In the data rows, zero lies at 7.5, halfway between 7 and 8.
Each row has a hidden score. How much does it go up from the first row of each pair to the second? 10 means little or no change, 20 a big rise and 0 a big fall. The score is a weighted sum of the row's numbers plus the product of two more (or one squared), each taken from its middle value.
array([6, 8, 2, 8, 7, 6, 7, 8, 6, 8, 7])
array([8, 8, 8, 5, 9, 9, 6, 8, 7, 6, 8]) 11
array([1, 6, 7, 0, 4, 7, 2, 5, 7, 6, 7])
array([ 7,  7,  6,  9,  5,  7, 10,  6,  7,  8,  6]) 6
array([ 8,  8,  9, 15,  6,  4,  8,  8,  3,  9,  5])
array([ 4,  7,  6,  9,  7,  7, 11,  6,  6,  8,  8]) 12
array([13,  7,  4,  0,  7,  7, 13,  6,  7,  9,  5])
array([12,  8, 10,  9,  8,  7, 13,  8,  7,  9,  6]) 10
array([12,  7,  7,  9,  4,  9, 10,  4,  9,  7,  6])
array([14, 11,  8,  9,  9,  6, 10,  8,  8,  7,  8]) 14
array([8, 7, 8, 7, 7, 7, 7, 6, 7, 7, 7])
array([ 7,  7, 10,  8,  7, 10,  7,  8,  9,  7,  9]) 8
array([ 4,  8, 11,  8, 10,  6,  4,  8,  6,  7,  7])
array([ 9,  6,  8,  8,  7, 10,  7,  6, 10,  5,  9]) 8
array([ 7,  7, 10, 10, 10,  1,  7,  7,  1,  9,  2])
array([3, 6, 7, 8, 8, 6, 8, 8, 7, 9, 5]) 6
array([12,  9,  9,  8,  9, 10,  7,  9, 10,  7,  9])
array([8, 8, 9, 1, 7, 8, 2, 9, 9, 5, 9]) 13
array([ 8,  2,  9,  4,  5, 11,  7,  3, 13,  6, 10])
array([ 7, 13, 10,  4,  3,  9,  4,  3, 10,  5,  8]) 6
array([ 9,  4,  0, 10, 15,  4,  9,  5,  5,  8,  4])
array([ 8,  7,  8,  4, 11,  8,  8,  4,  7,  8,  8]) 4
array([ 6,  9, 12,  3, 14, 14,  3, 15, 13,  6, 14])
array([ 8, 14,  6,  8,  9,  6,  8,  9,  7,  9,  7]) 12
array([10,  7,  9, 10, 14,  3, 11,  7,  2, 10,  4])
array([ 6,  8,  9, 12, 11,  3,  7,  9,  3,  7,  4]) 7
array([ 6,  5, 14,  6,  9, 10,  7,  5, 12,  6, 11])
array([ 1,  7,  7, 10,  7,  6,  9,  8,  7,  6,  7]) 10
array([13,  7,  8, 14,  6,  4, 15,  6,  3, 11,  6])
array([12, 10,  7,  5,  7,  6,  5,  6,  6,  7,  5]) 7
array([10,  7, 10,  9,  9, 10,  9,  9,  9,  8,  9])
array([1, 6, 5, 8, 6, 7, 7, 5, 5, 8, 7]) 14
array([ 9, 12,  8,  3, 15,  8,  7, 11,  7,  8,  9])
array([ 7,  6,  9, 11,  8, 12,  7,  7, 10,  6,  9]) 7
array([ 7,  5, 11, 12,  7, 11, 12,  7, 10,  6, 10])
array([ 5,  8,  7, 11,  9, 14,  4,  8, 14,  5, 13]) 8
array([ 7,  6,  8, 13,  8,  8, 13,  6,  8,  9,  9])
array([ 7, 13,  5,  6,  8,  7,  6, 14,  7,  8,  9]) 2
array([10,  9, 10,  8,  8,  9,  9,  9,  8,  7,  8])
array([15, 10,  8, 11,  3,  7, 11,  4,  7,  9,  7]) 10
array([ 7,  9,  8,  7, 12,  8,  8, 11,  7,  7,  8])
array([11,  9,  8,  6,  8,  5,  9,  8,  5, 10,  5]) 7
array([ 4,  5,  7,  7, 10,  6,  4,  4,  8,  6,  7])
array([13,  8, 11,  4,  8,  9, 12,  8,  8,  9,  9]) 2
array([ 8, 12,  6,  7, 12,  5,  7, 13,  6,  8,  8])
array([8, 8, 8, 8, 8, 8, 7, 7, 7, 7, 7]) 11
array([8, 6, 8, 8, 7, 7, 8, 7, 7, 8, 8])
array([ 3,  6,  6,  8,  7, 10,  4,  7, 11,  4,  9]) 10
array([ 6,  7,  8,  5, 10, 10,  5,  7, 11,  5,  9])
array([7, 6, 9, 8, 8, 7, 8, 9, 8, 7, 8]) 9
array([ 8,  8, 10,  5,  6,  7,  6,  9,  9,  7,  7])
array([ 5,  7,  9, 10,  9,  7,  8,  9,  7,  9,  7]) 11
array([10,  6,  8,  7, 12, 10,  8, 13, 10,  7, 11])
array([7, 7, 7, 7, 6, 7, 7, 8, 9, 7, 8]) 12
array([ 7,  7, 10,  9,  7,  7,  8,  8,  7,  8,  6])
array([ 6,  9,  8, 13,  6,  8, 12,  6,  9,  9,  9]) 11
array([ 5,  7,  9, 12,  4,  8, 12,  5,  9,  8,  8])
array([ 5,  8, 15,  6, 12, 15,  6, 11, 15,  4, 15]) 9
array([ 9,  7,  8,  8,  8,  9,  8,  8, 11,  7,  8])
array([ 7,  3, 11,  9,  6,  8,  6,  5, 10,  6,  8]) 17
array([ 7,  8,  8, 12,  5,  8,  7,  9,  8,  7,  8])
array([8, 9, 7, 7, 7, 7, 8, 8, 7, 7, 7]) 10
array([8, 7, 8, 9, 6, 5, 9, 7, 5, 8, 5])
array([1, 9, 7, 5, 1, 9, 3, 9, 9, 6, 9]) 10
array([ 7,  7,  9, 11,  6,  8, 10,  6,  9,  8,  8])
array([ 6,  7, 10, 11,  7, 10,  5,  6, 11,  7, 10]) 13
array([7, 7, 5, 5, 9, 7, 8, 7, 7, 7, 6])
array([ 7,  9,  5,  9, 11, 15,  7,  9, 14,  5, 14]) 10
array([ 6,  8, 10,  5,  8, 12,  6,  8, 12,  6, 10])
array([ 7,  9, 11,  6, 10,  5,  7,  8,  5,  8,  5]) 13
array([ 9, 10,  6,  6,  8,  7,  7,  7,  8,  7,  8])
array([6, 7, 6, 5, 3, 7, 4, 2, 7, 5, 5]) 11
array([10,  6,  9,  7,  5,  8, 10,  6,  7,  8,  7])
array([10, 14,  7,  7,  8,  6,  8, 14,  4, 11,  7]) 5
array([ 7,  9, 12,  8,  6,  5,  6,  9,  6,  8,  7])
array([9, 8, 8, 8, 6, 8, 9, 7, 7, 7, 7]) 8
array([ 9,  6,  9,  4,  7, 10,  3,  6, 10,  6,  9])
array([ 8,  7,  3,  7,  8,  2,  7,  9,  3, 10,  3]) 8
array([ 4,  3,  8,  5, 13,  7,  5, 12,  7,  8,  9])
array([ 5,  9, 10,  5,  5, 11,  5,  6, 12,  5, 10]) 6
array([8, 7, 6, 9, 8, 6, 8, 9, 6, 7, 6])
array([13,  6,  8,  9,  4,  5, 11,  7,  5,  9,  5]) 9
array([6, 7, 5, 7, 8, 5, 7, 9, 6, 8, 5])
array([7, 9, 8, 7, 7, 8, 8, 6, 7, 8, 8]) 11
array([ 7, 15,  9, 11,  8,  9, 11,  8,  8,  8,  9])
array([9, 8, 6, 8, 6, 5, 8, 7, 7, 8, 6]) 5
array([ 9, 14, 11,  7,  9,  7,  9, 13,  6,  9,  9])
array([8, 6, 6, 6, 8, 6, 7, 8, 7, 6, 7]) 15
array([ 7,  7,  7,  9, 13,  8,  8,  8,  8,  7,  9])
array([ 8,  9,  8, 11,  6,  8,  8,  8,  7,  8,  7]) 3
array([12,  9, 11, 10, 10, 11, 11,  9, 10,  8,  9])
array([ 8,  5,  7,  8,  3, 11, 10,  4, 11,  6,  9]) 11
array([ 9,  8,  8,  6,  8,  9,  7, 11,  9,  7, 10])
array([5, 7, 3, 9, 7, 4, 8, 8, 4, 9, 5]) 13
array([11,  6, 12,  5,  8, 11, 11,  7, 11,  7,  9])
array([8, 6, 7, 6, 6, 7, 6, 8, 7, 7, 7]) 12
array([10,  4,  2,  7,  7,  8,  9,  5,  8,  7,  6])
array([ 7,  4, 10,  6,  7, 11,  5,  7, 11,  6,  9]) 12
array([7, 6, 8, 9, 7, 5, 6, 6, 7, 6, 6])
array([6, 8, 6, 8, 8, 8, 6, 9, 8, 6, 7]) 6
array([4, 6, 5, 9, 8, 6, 4, 6, 7, 6, 6])
array([4, 9, 6, 8, 8, 6, 7, 8, 7, 8, 6]) 6
array([ 6,  7, 12,  6,  9,  5,  7,  9,  6, 10,  7])
array([2, 7, 8, 4, 8, 7, 4, 8, 8, 7, 8]) 8
array([10,  8,  9,  9,  6,  7, 10,  8,  8,  9,  9])
array([ 1, 14,  8,  9,  5,  9,  8,  7,  8,  7,  8]) 12
array([ 7, 12,  7,  6,  9,  6,  6,  8,  6,  7,  8])
array([6, 7, 3, 8, 6, 6, 7, 9, 7, 7, 7]) 7
array([ 9,  8,  8,  9,  9,  6, 10,  9,  6,  9,  6])
array([10,  7,  8,  0,  8,  6, 10,  8,  6,  9,  8]) 10
array([ 7,  0,  4,  7, 12, 12,  9,  0, 14,  6, 10])
array([7, 8, 7, 7, 7, 6, 8, 8, 7, 9, 7]) 3
array([12,  8, 10,  8,  7, 10,  8,  7,  9,  7,  9])
array([ 5,  0,  6,  8,  9,  5,  9, 10,  6,  9,  6]) 15
array([13,  4,  7,  9,  4, 12, 13,  4, 10,  7, 10])
array([7, 6, 8, 8, 7, 7, 8, 7, 7, 8, 8]) 11
array([10,  4,  7,  5,  7,  7,  5,  8,  8,  8,  7])
array([ 6,  8,  5,  9,  7,  8,  7, 10,  8,  7,  9]) 5
array([ 7,  9, 10,  8, 11, 10,  8, 13,  8,  9, 11])
array([10,  9,  7,  7,  8,  9, 10,  6, 10,  8,  8]) 12
array([ 2, 10, 15,  7,  4, 15,  7,  4, 15,  2, 15])
array([8, 4, 7, 9, 4, 6, 8, 3, 8, 5, 6]) 9
array([ 8,  3,  9, 10,  8,  6,  8,  4,  7,  8,  6])
array([10, 10,  6,  7,  6,  7,  6,  7,  7,  8,  6]) 3
array([ 6,  8, 11,  6,  8, 13,  8,  9, 12,  6, 11])
array([4, 9, 9, 7, 8, 6, 6, 8, 7, 8, 7]) 13
array([ 6,  9,  7,  7,  8,  6,  6, 10,  5,  8,  6])
array([ 6, 10, 10,  5,  8, 10,  6,  8,  9,  5,  8]) 11
array([ 5, 10,  8, 11,  6,  5,  5, 10,  5,  7,  6])
array([10,  7,  3,  7, 11,  4,  6, 11,  3, 10,  5]) 9
array([ 9,  5, 10,  9,  7, 10,  9, 10,  9,  7,  9])
array([9, 7, 6, 9, 6, 5, 9, 6, 6, 8, 5]) 12
array([ 6, 13,  8,  7,  2,  8,  6, 13,  8,  7,  9])
array([ 8,  6,  5,  9,  7,  9,  7,  5, 10,  7,  9]) 17
array([ 7, 12,  7,  8, 14,  7,  8, 14,  7,  9,  7])
array([10,  8,  7,  6,  5,  7,  6,  8,  8,  7,  8]) 11
array([ 1, 10,  9,  8,  9,  8,  2,  9,  8,  6,  8])
array([5, 9, 7, 8, 8, 4, 6, 9, 5, 8, 5]) 9
array([ 6, 10,  5,  9,  8,  4, 10,  8,  5,  9,  5])
array([ 9,  8,  7,  7,  5,  9, 10,  9,  8,  7,  8]) 6
array([14,  7,  7,  8,  9,  5,  9, 11,  5,  8,  8])
array([ 5,  9,  8, 11, 13,  7,  5,  8,  8,  6,  9]) 17
array([ 5,  9,  8,  7,  9,  8,  7, 10,  8,  8, 10])
array([ 7,  8,  5,  7,  8,  5,  8,  9,  5, 10,  6]) 10
array([12,  2, 10,  9,  8, 12,  9,  8, 12,  6, 10])
array([5, 9, 9, 8, 7, 7, 9, 5, 8, 7, 9]) 14
array([ 9, 13,  6,  7, 13,  7,  9, 12,  6,  9,  9])
array([ 9,  8,  4,  7,  4,  6,  9, 10,  5,  8,  7]) 4
